In the data rows, 128 means zero.
Every row has one hidden group. There are 2 groups. Groups can overlap: rows of different groups may look alike. Groups are numbered from 0 in the order they first appear among the rows asked about.
The rows in order, each followed by its group:
[ 53  92 200 154 104  95 158 129 186  99 164 121 184 100 103  84  51 115
 141  86] 0
[135 110 128 152 135 137 115 122 106 132 129 132 123 139 138 137 106 139
  99 113] 1
[131 143 128 154 167 145 121 112  91 116 107 154 127 161 159 169 156 132
 167 122] 0
[ 96  93 145 145 113 125 126  98 140 101 126 167 155 130 121 123 125 121
 152 143] 0
[ 61 128 152 118  93  93 158 125 184 118 159 110 150 108 125  90 125 105
 140 129] 1
[127 173 137 125 121 143 124 158 134 164 113  67 111 124 132 146  96 154
 104 124] 0
[125 129 107 148 145 142 131 128 106 111 122 119 119 120 139 119 140 132
 126 131] 1
[121 122 147 126 125 124 130 132 133 123 118 120 115 123 116 123 100 133
 125 115] 0
[129 133 123 149 163 124 121 106  76  94 127 236 116 168 177 164 174 123
 222 150] 0
[176 128 105 120 145 131 135 123  98 129 136 159 115 130 134 146 161 122
 144 145] 0
[132 180 106 129 168 143 129 149  98 195 120  59 100 168 186 166 131 150
 125  60] 0
[126 129 123 127 114 127 111 137 130 135 134 113 129 124 118 134 120 128
 111 133] 0
[104  93 139 147 111 116 115 109 148 104 147 121 158 112 113 111 111 131
 106 105] 0
[182 148  93 106 167 130 121 136  80 164 116 141 107 155 163 169 169 127
 165 121] 0
[213 135  98 134 193 177 110 128  44 138  65 169  61 138 147 178 123 135
 141 121] 1
[101 158 125 165 164 103 144 126 101 129 158 140 126 168 192 153 108 133
 168  69] 0
[217 131  57  73 131 151  99 133 101 172 107 119  77 121 128 142 204 124
  81 161] 0
[  0 137 148 130 102  89 201 152 185  72 193  86 166  94 148  56 160 104
 143 116] 1
[217 120  75  88 136 140 120 152 104 138 115 142 100 126 130 143 183 121
 107 166] 0
[ 88 152 150  97 103 120 152 147 174 135 147  86 148 117 121 112 135 115
 127 149] 1
[138 109 121 130 118 129 116 135 120  98 127 176 145 129 105 128 130 112
 132 171] 0
[ 83  88 188 117  71 110 140 150 223 109 154  70 195  69  63  60  20 132
  52 121] 0
[192 123  98  99  97 144 104 149 112 130 126 150 121 121 117 135 165 118
  94 184] 0
[ 93 130 133 166 117 126 115  97 118  92 128 163 143 145 147 149 123 138
 162 120] 0
[156 121 121 121 107 124 106 135 127 127 124 148 129 112 115 121 131 125
 108 162] 0
[ 74 167 151 174 163 118 135 112 118 147 146 126 123 191 176 164 125 152
 177  53] 0
[ 46 149 155 114 105 120 168 148 167 116 164 100 107  83 126  73  99 106
 133 114] 1
[192 117 104 116 152 144 117 107 103 151 103 141 108 140 126 142 159 122
 137 126] 0
[111 148 116 145 163 131 133 124 107 123 138 150 116 150 158 147 149 136
 157 115] 0
[ 98 128 155 126 142 129 149 135 154 118 140 102 159 137 134 125 113 134
 132 132] 1
[ 98 137 138 150 117 128 123 117 140 115 132 129 127 133 115 134 103 125
 135 113] 0
[221 125 102 181 149 154  71 110  68 168  88 174  73 158 145 209  94 163
 112 106] 1
[130 126 133 103 112 120 127 116 147 129 134 105 158 138 115 127 157 125
 129 151] 1
[ 75 128 154 150 111 112 133 119 169 169 158  56 132 134 116 102  73 154
  93  53] 0
[145 159 120 134 150 140 126 157 131 181 131  53 128 145 145 152 105 150
  99  77] 0
[111 123 143 167 161 115 132  87  96  88 141 187 148 177 161 163 157 124
 205 113] 0
[127 143 117 120 130 134 137 128 125 133 120 116 118 134 125 125 130 126
 113 127] 0
[121 122 145 128 117 117 140 136 144 142 146 100 147 129 104 122 103 127
 105 101] 0
[169 113 141 131 112 141  97 102 127 133 108 139 120 132 111 141 109 143
 118 150] 1
[125  98 134 129 140 116 142 129 127  87 141 194 129 112 135 110 147 104
 167 138] 0
[203 121 115 136 113 153  76  97  99 152 103 152 100 141 117 154 116 141
  93 142] 1
[161 115 102 126 129 137 107 113  93  93 116 216 122 138 116 147 184 114
 163 195] 0
[148 141 119 151 148 126 110 133 113 169 130  78 111 148 150 141 129 154
  94  71] 0
[ 54 127 141 116  83  82 156 133 185 112 188 121 165 118 120  91 143 110
 132 126] 1
[136 100 154 124 105 117 125 118 135  98 136 154 158 120 103 128 112 110
 120 164] 0
[241 147  43  67 145 154 104 160  74 175  94 143  54 127 138 139 203 104
 104 176] 0
[159 109 128 107 127 124 138 132 135 112 123 158 119 114 110 119 147 116
 134 163] 0
[190 108  86  96 133 143 114 116 113 120  95 144 105 100 103 113 173 113
 105 171] 0
[ 84 199 156 127 110 119 121 164 181 244 151   0 101 137 140 104  37 177
  32   0] 0
[195 143  72  97 150 144 102 129  95 157 109 146  86 134 161 153 180 131
 117 145] 0
[100 124 133 117 100 111 143 124 155  95 150 155 115 101 104  90 132 120
 121 162] 0
[175 139 113  88 108 143 115 143 130 157 101  80 108  83  94 115 125 125
  84 162] 0
[174  99 125 145 120 147  89 113 114 144 129 159 124 138 116 163 101 132
 104 129] 1
[ 87 161 123 150 140 138 138 143 117 126 115 114 114 154 164 138 114 128
 155 122] 0
[117 112 135 134 132 123 129 127 112  81 125 192 145 120 125 125 123 117
 178 167] 0
[ 60 122 151 176 105 105 139 120 151  74 166 159 150 117 126 113 109 114
 149 125] 0
[139 108 143 103 128 118 148 114 137 146 122 126 139 129 106 118 143 119
 141 120] 0
[150 118 139 107 119 154 123 130 135 149 109 100 134 112 104 115 119 128
 103 126] 0
[136 143 117 123 130 125 116 138 119 153 119 111 108 116 124 127 141 137
 112 137] 0
[124 102 149 132 143 104 143 117 131 126 141 122 156 139 134 123  99 127
 132  77] 0
[ 94 169 142 141 105 120 128 164 169 177 160  48 130 121 132 116  49 136
  69  84] 0
[177 108 107 105 129 125 112 104  83  95 112 254 113 141 132 148 193 113
 185 215] 0
[161 113 121 151 131 126 113 126 106 139 131 123 108 134 134 143 120 136
 108 110] 1
[200 119 109 138 172 160 105 113  79 149  66 147  95 131 118 160 114 142
 105 116] 1
[208 141  93 112 152 161  94 136  91 153  87 139  89 134 130 169 123 153
 120 150] 1
[158 130 113  88 116 136 131 135 152 167 112  66 111  86  94  89 121 124
  57 123] 0
[191 111  71 117 133 149 111 133  92 124 119 160 115 116 128 131 183 115
 109 180] 0
[ 90 158 154 117 104 134 123 136 164 173 136  46 122 106 102 110  62 141
  78  93] 0
[131 138 141 111 145 135 139 131 139 148 111  86 125 119 122 129 126 132
 129 126] 1
[ 77 158 154 182 150 115 137 158 147 137 157  70 137 139 158 135  77 136
 125  55] 0
[117 121 145 128 130 124 122 121 128 132 128 111 143 131 127 124 111 137
 133 118] 0
[ 86 175 128 167 159 129 138 127 107 128 144 100 106 168 183 142 123 148
 167  73] 0
[116 133 119 131 128 130 131 116 115 117 115 151 130 129 128 135 138 139
 145 151] 0
[ 38 155 127 135 136 119 185 153 156  97 158  96 146 119 133  81 150 119
 135 116] 1
[ 92 142 140 110 125 118 157 145 146 107 143 111 144  99 125  89 145 118
 127 139] 1
[124 105 137 139 136 112 151 118 122 104 142 164 154 146 128 131 124 120
 167 119] 0
[119 123 127 110 110 127 139 152 148 100 130 143 111  86 121  95 122 108
 117 176] 0
[116  86 138 130 146 119 142 112 117  66 128 164 169 122 131 131 145 122
 171 128] 0
[170 109 132 154 158 153 111 101 102 146  81 130 121 140 123 166 111 147
 129 111] 1
[137 130 122 100 139 133 135 143 131 115 129 135 145 126 130 132 187 113
 132 155] 1
[103 152 130 145 124 120 133 151 116 109 139 154 109 137 151 137 127 119
 168 134] 0
[ 87 146 137 126 120 126 148 155 165 133 131  65 151 120 122 102 123 120
 115 124] 1
[218 116 114 124 143 159  89 121  95 155  90 144 101 145 123 163 132 142
 114 136] 1
[ 90 125 140 127 101 117 143 132 157 112 141 109 135 101 116 105  92 114
 115 123] 0
[106 135 152 129 126 119 133 152 157 153 136  62 142 110 121 120 101 135
  86  80] 0
[123 126 120 131 149 133 115  96  89 116 117 186 119 150 158 137 164 125
 177 144] 0
[106 123 149 126  89 110 120 113 162 130 136  97 183 144 105 126 119 127
 106 140] 1
[ 43 125 129 119 106 116 171 141 179 105 153  94 143 104 114  71 139 107
 126 138] 1
[141 110 127 138 125 130 113 116 136 130 124 109 140 128 105 141 117 138
  97 128] 0
[100 118 155 134 107 120 124 125 178 148 147  74 145 124 107 121  88 134
  88  86] 0
[127 166  99 133 144 129 127 141  83 158 128 126  93 156 172 163 160 141
 139 112] 0
[109 134 129 150 112 123 126 146 140 118 144 131 134 127 125 112 115 117
 116 137] 0
[135 109 128 162 130 146 126 119 129 119 114 131 112 108 118 106 114 129
  91 125] 1
[149 106 124 122 135 146 115 118 110 131 131 133 159 130 125 143 138 134
 123 121] 1
[ 95 145 152 162 166 119 151 126  93 104 129 158 140 167 183 157 137 139
 213 103] 0
[110 156 127 124 124 131 133 116 130 141 124 117 108 122 127 110 130 137
 134 127] 0
[ 98  92 161 145  99 132 124  92 166  96 126 147 175 115  80 116  95 137
 117 158] 0
[ 88 109 149 165 117 127 125 113 138  78 145 178 158 133 139 128 113 140
 160 146] 0
[159 134  97 106 133 148 120 114  86 107 100 169  93 122 129 136 177 118
 146 168] 0
[ 96 170 149 157 150 135 122 139 131 189 139  43 128 159 151 148  86 154
 119  41] 0
[159 115 107 117 147 121 136 149 116 146 139 145 125 129 146 138 140 115
 145 118] 0
[  8 158 159  73  75  94 184 155 217  89 183  82 167 104 127  49 169  91
 156 140] 1
[177 117  90 137 195 153 124 132  77 139  97 128 119 150 161 171 155 136
 136 106] 1
[107 114 117 158 126 125 118 101  99  64 129 222 135 150 132 129 152 119
 174 177] 0
[139  96 141 137 123 118 122 127 135 128 124 140 153 121 120 134  96 139
 114 112] 1
[123 159 148 108 105 127 119 153 152 179 120  69 116 129 120 131  76 137
  96  99] 0
[183  86  89  94 111 153 112 110 121  81 100 197 131  98  95 120 181 109
 120 237] 0
[230 122  94 118 153 136  79 131  80 182 116 153 105 159 134 185 115 137
 125 114] 1
[159 181 114 105 134 146 113 150 129 197 104  45  96 125 123 123 115 140
  68  96] 0
[120 125 165 133 141 142 140 126 124 129  93 114 126 134 117 130  99 138
 139 136] 1
[106 105 149 128 118 120 135 120 134  97 132 161 153 126 118 127 112 126
 136 149] 0
[128 108 127 122 128 111 122 130 130 128 132 125 148 122 125 130 134 125
 116 113] 0
[147 187 104 120 138 144  96 130 117 210 117  32  84 140 150 134 125 157
  76  76] 0
[157 111 105 145 145 135 106 129 108 122 132 136 126 120 130 147 131 126
 118 125] 1
[131 155 156 105 121 121 133 141 165 196 109  17 127 124  91 119  78 147
  70  50] 0
[147 138 109 103 109 127 126 140 130 136 118 135 104 113 120 119 130 118
 108 160] 0
[131 114 135 133 119 125 127 119 134 118 129 141 117 127 124 112 122 118
 130 139] 0
[185  89 112 112 107 115 121 127 126 108 118 196 134 108 100 120 164 115
 121 181] 0
[ 74 141 142 116 116 108 164 157 165 126 156  96 139 111 131 102 109 112
 143 128] 1
[ 72 126 139  95  89  96 179 143 169  96 167 127 160 108 131  75 169 100
 147 133] 1
[186 131  85  81 126 150 127 134 103 146 107 155  88 101 114 121 161 122
 101 178] 0
[164  97 130  92  95 144 121 111 134 111 114 179 134 106  95 129 137 125
 144 198] 0
[ 98  98 158 130 109 106 145 126 155  77 144 194 142 124  98 121 120 121
 163 163] 0
[174  76 103 119 136 126 115  83  90  75 115 251 136 145 124 140 200 117
 192 214] 0
[ 28 144 160  96 103 114 192 149 204 111 147  45 172  76 100  39 128 104
 120 133] 1
[ 98 126 169 148 125 114 146 113 151 109 127 124 150 144 113 138  92 127
 156  99] 0
[ 74 102 129 193 145  99 125  86  89  49 162 255 151 175 187 160 173 123
 243 147] 0
[148 110 132 142 117 140 113  99 112  99 108 186 134 132 120 147 138 140
 149 170] 0
[106 136 154 147 145 116 145 131 145 149 123  65 133 136 128 116  96 141
 118  56] 0
